Rows are one point carried round by a steady rotation, each followed by how many ticks it has turned.
The counts run from 0 to 1091.
[  7  10  -4  28 -10 -26 -25   8 -33 -35 -10 -22 -17  14  12 -18 -10  12
 -11  20 -45  26 -25  -2 -25  -3  -4 -12  43 -14   9  -4 -36  14 -16  30
   1 -25  -2  19  40 -30 -15   0   7  -4  12  20   8  18 -17   7   2  -9
   9  15 -13  11  -1   4  -6 -47 -16  34   6  66 -33 -54  -2  -9  11  -6
  24 -21  39  12 -12] -> 759
[  5  23  -2  27  -9  13 -10   6 -17 -24 -10  -2 -30   7   9 -36 -17  27
 -21  14 -32   8 -27  13 -10   9 -11 -12  52  -7  16   4 -34  32 -20  34
  13  24 -12  17  25 -49 -11   5  -9  13   7 -14 -21  19  -4  12  15  -9
   8  21   5  11  18   3   5 -40 -25  35   3  53 -34 -55  -6   9  -2  18
  15 -19  35   4 -17] -> 196
[  6  25 -18  18   0  -3 -31  -2 -17 -35 -13   0 -24  12   7 -19  -9   5
 -13   9 -23  34 -22  14   2   1   4 -26  29 -12  22  -7 -41  17 -27   5
  10   5  -8  15  25 -35 -21 -12 -21   5   7   2  18  40 -13  21 -12 -10
  16   1 -20  14   0   9 -21 -38 -15  24  -2  65 -41 -57  15   3   6  13
  29 -30  55  20 -28] -> 849
[ -1  21  -3  23   9   8 -28   6 -24 -39  -8   0 -35   1   4 -14 -19  17
 -23  19 -28  18 -26  16 -10   9  -5 -19  43 -12  12  -1 -33  26 -27  28
   5   8   0   3  34 -49 -22  -4 -21  -2  -6   2   1  18 -25   1 -17 -22
  -9  20 -10  28   8   1  -3 -35 -47  30   3  57 -26 -48   5   6  -1   7
  11 -18  44   5 -30] -> 791
[ 12   9  -4  23 -10   7 -28   7 -33 -47  -3 -13  -9  -7  22 -20 -20  20
  -9  13 -26  20 -15  11 -14  19   0  -7  35 -12  17 -14 -35  22 -27  27
   1   8  12   0  27 -56 -16 -16 -20   0  -7  12  15  28 -25  -1 -15 -20
   6  14  -3  18 -10  -5  -7 -41 -30  16  -9  55 -36 -48   2  18   1  -2
  11 -18  43   4 -20] -> 328
[ -7  21  -3  15 -15  11 -13  29 -32 -22  -2  -8 -18  -5  26 -37  -4  22
  -9  17 -25  27 -15   0 -18  12   1  -2  44  -7   0  -3 -43  25 -29  33
   5  35   5   1  17 -41 -36  -6 -11   9   2   8   1  10 -25   2  -6 -12
   6  18  -8  17  28 -15  -2 -25 -38  27  -4  61 -44 -46  -2  19   4   4
  16  -2  37  18  -8] -> 864
[ -2  12  -2  35 -10 -19 -24  39 -39 -24 -11   0 -15   6  -5 -38  -2  20
 -12   4 -27  20 -33  15   6  -4  -2  -4  27  -7  16 -27 -37  34 -25  22
   6  22  -4   2  25 -43 -30 -15   9   7   6  -7   5  19 -29  27  -9 -16
  17  11  -9  17   3 -12 -30 -28 -18  12   0  67 -24 -54  26   2   5  -5
  15 -16  27  12 -22] -> 749
[  5  23   0  13  -4  -7 -12  40 -33 -18 -13  -4 -18   8  10 -41   6   7
 -12   6  -9  31 -27  23  -2  -6 -16   0  55 -10  19  -8 -39  33 -23  10
  15  26  -5  20  18 -33 -31 -13   5  20  11  -5 -18   6 -18  32   2 -14
   7  21  -8  17  28  -7 -16 -18 -26  17  10  52 -39 -53  22  -4  11   3
  15 -12  43   1  -4] -> 1036
[  9  20 -10  23  -3 -16 -13  13 -26 -13  -5   9  -4  18  -5 -30 -18  15
  -3  13 -31  13  -7  22  17  -6  -7 -19  41 -17  22 -10 -40  32 -23  24
   1  26 -11  10  25 -45 -17   3 -22  16  17 -11  12  19 -13  23  13 -11
   9   2  -9   0  -8  -2 -28 -28  -3  20   0  62 -42 -60  24  -8  -2  -2
  38 -20  50   6 -11] -> 1084
[ 12  23   8  15 -20 -14  -2  18 -30 -10 -21 -21  -2  14  19 -28 -24   9
  11  31 -29  29  -6   9 -18  -6 -13 -11  50   7  18  13 -32  32 -14  24
  14   7   2  28  24 -41 -22   2  -9   6   8  -6  -4   5 -11  12  18 -13
  -1   7 -10   3  13  -3  -3 -33 -15  21  10  61 -50 -58   4  -8  11   9
  34 -24  58  -6   3] -> 575
[ -2  33   4  22   9   8  -4  21 -32 -23   2   6 -14  -1  -4 -36   1  18
  10  36 -10  20 -23  16  -8  -3 -19  -8  31 -12  11 -14 -43  29 -21  16
  -2  18   9   0  31 -57 -24 -13  -8  -6   5   2 -11  17 -21  22  -7 -16
  -4  25  -3   4  23 -13 -22 -32 -38  19   0  64 -41 -49   5  15   2   4
  24  -2  46  13 -17] -> 121
[  8  18  -7  30   1  -9 -13   4 -29 -24  -6  -6 -11  13   3 -25 -23  23
   6  15 -24  -2  -6  24  11  -8 -14 -23  42 -13  17 -12 -42  33 -17  24
   4   8  -9   4  30 -55 -12 -10 -24  -7  14   7   3  35  -8  18   9 -11
  -8   9  -4   4 -28  -6  -8 -49 -17  26 -13  67 -42 -57  17  -6  -9   5
  25 -10  46 -11  -6] -> 690
[ 22  12   3  14  -7  -6 -14  19 -25 -30 -10  -7 -35   9   4 -22 -13  18
 -12   7 -18  19 -17  30   2   2 -18  -5  48  -6  21  -7 -25  40 -27   7
   3  15  -2  24  40 -49 -12 -12 -25  12   4 -10  -7   7 -11  24  -1 -21
   4  15   6  -3  -1  -5 -18 -42 -19  11   6  37 -52 -55  17   0  13   6
  17 -30  51  -3 -19] -> 799
[  3  20  -5  27  -3 -20 -10  36 -49 -19  -9  -2 -11   6  15 -39  -3  22
  -2  25 -30  25 -23   8 -21   1   2   6  35  -9  21 -13 -31  32 -17  28
   1  18   9   5  27 -45 -24  -4   6   6   4  -3  10   5 -38  11  -5 -20
   3  18 -12  10  16 -15 -28 -15 -21  13   2  60 -47 -41  23   4   8 -12
  22  -5  39  20  -8] -> 806
[ -4  19  -6  23  -3 -10 -22  20 -23 -27   0 -12 -28  -1   7 -31  -4  19
 -31  11 -41  12 -19   7 -13   2 -11   4  57 -20  13   1 -45  25 -27  44
  -5  19  -6  10  29 -30 -19   9  -2  21  17   9 -16   6 -33  14   1  -4
   8  25 -14  15  22   8  -5 -18 -34  33  -4  64 -34 -50   2  -8  -6  -1
  14  -3  27  12 -15] -> 786
[ 12  11   0  18 -26 -19 -16  23 -31 -23 -12  -9  -5  21  17 -25 -26  18
  -5  17 -33  29  -7  20 -15 -13   2 -12  34   8  19  -7 -19  27 -30  17
   9   4  -4  26  36 -43 -22  -2  -4   6  -4 -21  15  11 -22   9   3 -29
   3   4 -10   3  -4   3 -17 -32  -8  18  10  54 -45 -59  19 -13  10  -6
  26 -32  54  -1  -5] -> 804
[ 12  27 -18  19   3 -20 -12  18 -33 -23 -17  11 -11  25   1 -20 -33   3
  -6  24 -37  14 -18  21 -15   2  -3 -13  44  -8  23  -9 -33  23 -16  24
   3   1 -10  23  44 -38 -14  16  -6   7   4 -13  13   8 -20  18  17 -23
   2   4 -20   9   3   3 -32 -30 -14  24  20  63 -31 -61  16 -14   6  -6
  23 -17  53  -5  -7] -> 649
[ 15  22  -1  20  -5   0  -8  -4 -19 -30  -5 -15  -7   7  27 -29 -16  12
  -9   3 -14  11  -5   7  -2   4 -12 -17  39  -8  16 -11 -45  26 -28  18
   7   7  -3   6  33 -32  -8 -16 -17   3  11   4  -6  44  -4  23  -1 -10
  21   7 -13   8 -11  10   9 -41 -17  26 -12  62 -56 -67  -2  -2  -5   6
  23 -22  46  -4  -3] -> 923
[  0  22  -9  35   2   8 -16  17 -38 -29   3  -9 -29  -5  27 -32  -5  35
 -21  10 -31   4 -21  -4 -19  16   8   5  44 -11   7  -8 -42  34 -32  48
  -6  12  -3  -1  31 -37 -12  -3  -7   4   5  18   2  19 -25   4  -7 -15
  11  20 -13  20   3  -3  -6 -26 -30  25  -5  63 -43 -55   2  14   1  -6
  11  -5  25  13  -8] -> 245
[ 18  11   6  30  -9  -1  -6  11 -28 -26  -2  -9 -17  -1   7 -37 -17  30
   1  16 -30   8 -15  23  -4   8 -11  -1  45 -16  25 -13 -35  38 -19  35
  -4  35   4  12  31 -65 -10  -1 -19  11   7  -9  -5  21 -11  16  12  -5
   4  24  16 -11   3  -4 -13 -45 -13  22 -12  48 -49 -56   2   8  -1   8
  24 -15  39   7 -19] -> 716
[ -8  18   0  28  -7 -25 -20  20 -35 -11 -19 -12 -13  21   3 -33  -5  12
   8  25 -43  26 -23  -4 -13 -25 -20 -20  44  -4   1  -5 -46  21 -16  22
   2  -7  -2  13  29 -38 -25  -4   8  -4  17   9   4  11 -15  11   5  -5
  -7  13 -21  10  13  -6 -13 -40 -22  32   0  73 -35 -51   4 -14   9  -5
  30  -4  35   5 -12] -> 604
[  9  42   0  26  16  -9  -3  33 -30 -12 -21   3 -30   0   4 -34   3  24
 -17   8   1  16 -25  15 -10   4  -4  -3  44 -19  27   4 -35  45 -19  21
  13  29   0  10  22 -44 -26  -5  -8  11  15  -2 -12   6 -15  32  -1  -5
  15  17  -8  18  29  -9 -20 -13 -27   9   4  54 -44 -47  27  -4  12   5
  22 -15  44  13  -9] -> 880
[  7  17 -12  26  -2  -2 -17  18 -27 -18   3  10  -4  10  10 -39 -13  14
 -13   7 -15  16 -10  24  15   2  -8  -4  39  -9  17 -34 -51  29 -27  15
  -4  25 -20  -3  26 -36 -20 -15  -8  18  12  -3   8  30  -7  25   6 -19
  22   8 -12   6  -5  -3 -24 -21 -10  20   2  68 -44 -63  23   2  -5  -6
  28  -6  42   7  -8] -> 695
[ 14  15 -18  14  -5  -7 -17  13 -26 -30 -15   3 -10   9  26 -20 -33   5
 -21   3 -17  21  -3  28  -6  18   2 -20  50  -3  29  -5 -45  35 -28  15
  16   7 -10  10  27 -39 -13  -9 -27   8   2   7  10  20 -15  18   5 -29
  10   2 -17  29 -16  -1  -8 -33 -15  12   5  57 -44 -57  21  -3   9   8
  19 -25  59 -11   3] -> 103
[  4  31  -2  24   7  -6 -16   2 -22 -36 -20  -3  -6   0   0 -13 -26  -5
 -15  19 -26  21 -20  18 -13  10   3 -31  37 -12  29  -4 -44  26 -16  26
  16   7   3   7  26 -52 -12  -8  -8   6  -1  -9   5  30 -32  20   8 -16
   4   5 -20  29  10   1 -19 -41 -22  16 -11  67 -25 -46  -3   0   7  15
  23 -19  56  -4 -25] -> 874
[ 15  28  -1  20   1 -10 -15  14 -19 -30 -14 -13 -24  -3  13 -32   0  15
 -26  -1 -18  21 -19  16 -11  16  -2  -4  49 -30  31  -1 -36  43 -25  26
   7  38   0  21  16 -43 -14  -2 -13  21  20   3  -7  18 -19  28   7   7
  23  13  -3  13  25   4 -21 -23  -8  13  -9  50 -52 -50   8  -4  10  11
  24 -18  43  17 -15] -> 335
[  9  20  -3  26 -15   4 -28  -8 -13 -30 -12 -21 -27   2  19 -20 -16  20
 -23   6 -33  16 -21   3  -9  -6  -5 -19  45 -17  12   6 -38  26 -22  26
  15   4 -11  14  24 -39  -7  -9  -7   0  13   7  -9  32  -5  18   8   5
  10  11   0   9   3  16  16 -48 -13  33 -13  61 -37 -62  -4  -5  -3  16
  20 -27  35   5 -20] -> 533
[ -7  33  -4  38  14 -16 -19  10 -38 -16  -8  -2 -22   9  -1 -34  -3  36
  -8  26 -36   8 -31   5  -6  -9  -8  -7  37 -21  14  -6 -44  24 -12  36
  -4   0  -7  -2  32 -53 -17  -3  -3 -14  18  14   5  27 -17  11  -1  -5
 -10  15  -7   9   5   1 -10 -37 -28  26  -5  70 -31 -54  14   3 -10  -2
  22  -2  22  19 -17] -> 453
[  3  21  -6  13 -10   0 -12  32 -38 -12  -4   3 -12  13  24 -41  -5  28
  -9  19 -16  30  -6  23  -1   4 -10  -1  51  -3  15 -13 -38  39 -24  16
   0  30  -8  11  16 -36 -31  -4 -19   9  10  -2   5  10 -16  13  -1 -24
   9  16  -7   7  15 -17 -22 -14 -22  20  15  53 -54 -55  36   7   6  -7
  18 -10  51  12   6] -> 1089
[  8  24   0  30  10  -9 -11  17 -40 -32  -2  -4  -2   3  -2 -36 -21  13
  -3  26 -17   7 -19  20 -11  -9 -11 -14  32 -12  21 -21 -41  20 -21  31
   0   6   5  -4  37 -61 -12 -12   0 -10   2  -6  -6  32 -33  20   6 -22
 -18  13  -5   8  -9   3 -12 -34 -26  13 -12  71 -32 -44   8 -11  -8  -3
  19  -9  48   0 -15] -> 354
[  6  23 -11  26   2  -2 -23   8 -28 -30  -8  -7 -35  16  18 -18  -6  20
 -13  18 -34  23 -25   0 -11   4  -9  -6  51   3  -3  -1 -30  28 -34  19
  -2 -11 -11   9  41 -23 -11  -5  -5  -4   7  15   5  15  -4   9  -6 -19
  19  16 -17  11  10  -2  -9 -50 -33  38  20  52 -41 -65   3  14  13  -3
  14 -22  34   7 -14] -> 992
[ 11  26  -1  31   7  -8 -16  12 -25 -28 -11 -13 -27  -2   1 -35  -3  19
 -25   3 -15  12 -36  16  -3   0 -12  -4  47 -25  32  -6 -36  35 -17  32
  13  22  -4  11  27 -52 -17 -13   4   7  20  -1 -21  22 -21  32   7   2
  10  23   7  20  12   3 -10 -29 -19  16 -20  61 -27 -48  10  -7   3  10
  16 -11  31   9 -23] -> 589
[  2  21 -11  26  -4   5 -16  -4 -31 -29  -8 -10 -13   9  26 -28 -29  23
  -5  15 -20  18 -15  11 -14  -6 -10 -17  35  -7  12  -9 -42  21 -23  31
  19  -9 -14   3  33 -47 -15 -17  -8 -18   7   8  -2  41 -14  15   0 -20
  -3   3  -5  15 -20   7  14 -42 -24  25  -7  71 -38 -57  11  -6 -11   1
  18 -18  47  -4   3] -> 300
[ 11   5  -8  28  -3 -30 -24  22 -34 -29 -18 -13 -11   8  15 -17 -21  15
 -17  -4 -24  11 -17  18   0  -9 -14 -12  47  -6  22  -7 -40  43 -26  25
  11  -6  -1  16  35 -34 -13 -17  -7   0   8  11   2  17 -22  21  -3 -22
   4   5 -11  22 -29  -4 -10 -39 -18  17  -1  58 -41 -56  18 -10  14  -7
  13 -28  45 -16  -6] -> 156
[  8  16  -8  15 -12 -17 -26  22 -32 -29 -20 -23 -25  10  19 -29  -6  23
 -31   9 -28  30 -32   5 -26 -17  -4  -7  46  -9  16   6 -23  17 -24  30
  15  -6   0  29  24 -36 -22  -8   1   2   9  -1  -6  12 -33   4  -6 -12
  -7  13   1  20  13   6  -3 -21 -23  23   8  55 -39 -46  18 -19   4  -1
  15 -26  38  14 -13] -> 1041
[  0  36  -4  29   9 -11  -3  17 -45 -11  -7  -3 -10  12   3 -38  -9  32
   4  29 -25  10 -18   2 -13 -15 -10  -6  24   5   6  -4 -41  20 -21  29
  -2   2  -7  -1  44 -44 -17  -2  11 -13   8  -1   5  23 -14  19  -3 -19
   2  12 -21   1   5  -1  -8 -32 -32  24  -1  70 -43 -54  11  -1  -3  -9
  27  -3  41   6  -1] -> 63
[ -5  26   4  15   7   9 -17   9 -18 -22 -11  -8 -29   7   7 -21  -4  15
  -6  17  -8  20 -12   5  -5  -1  -9 -23  45   1   1   8 -48  33 -29  19
  -4   6   1   1  37 -37 -26 -13 -25  -3   4   9  -2  24  -9  14 -18 -17
   1  12 -21  17  12  -6   4 -35 -46  29   0  61 -41 -50   2  17   5  13
  23 -13  51   4 -17] -> 402
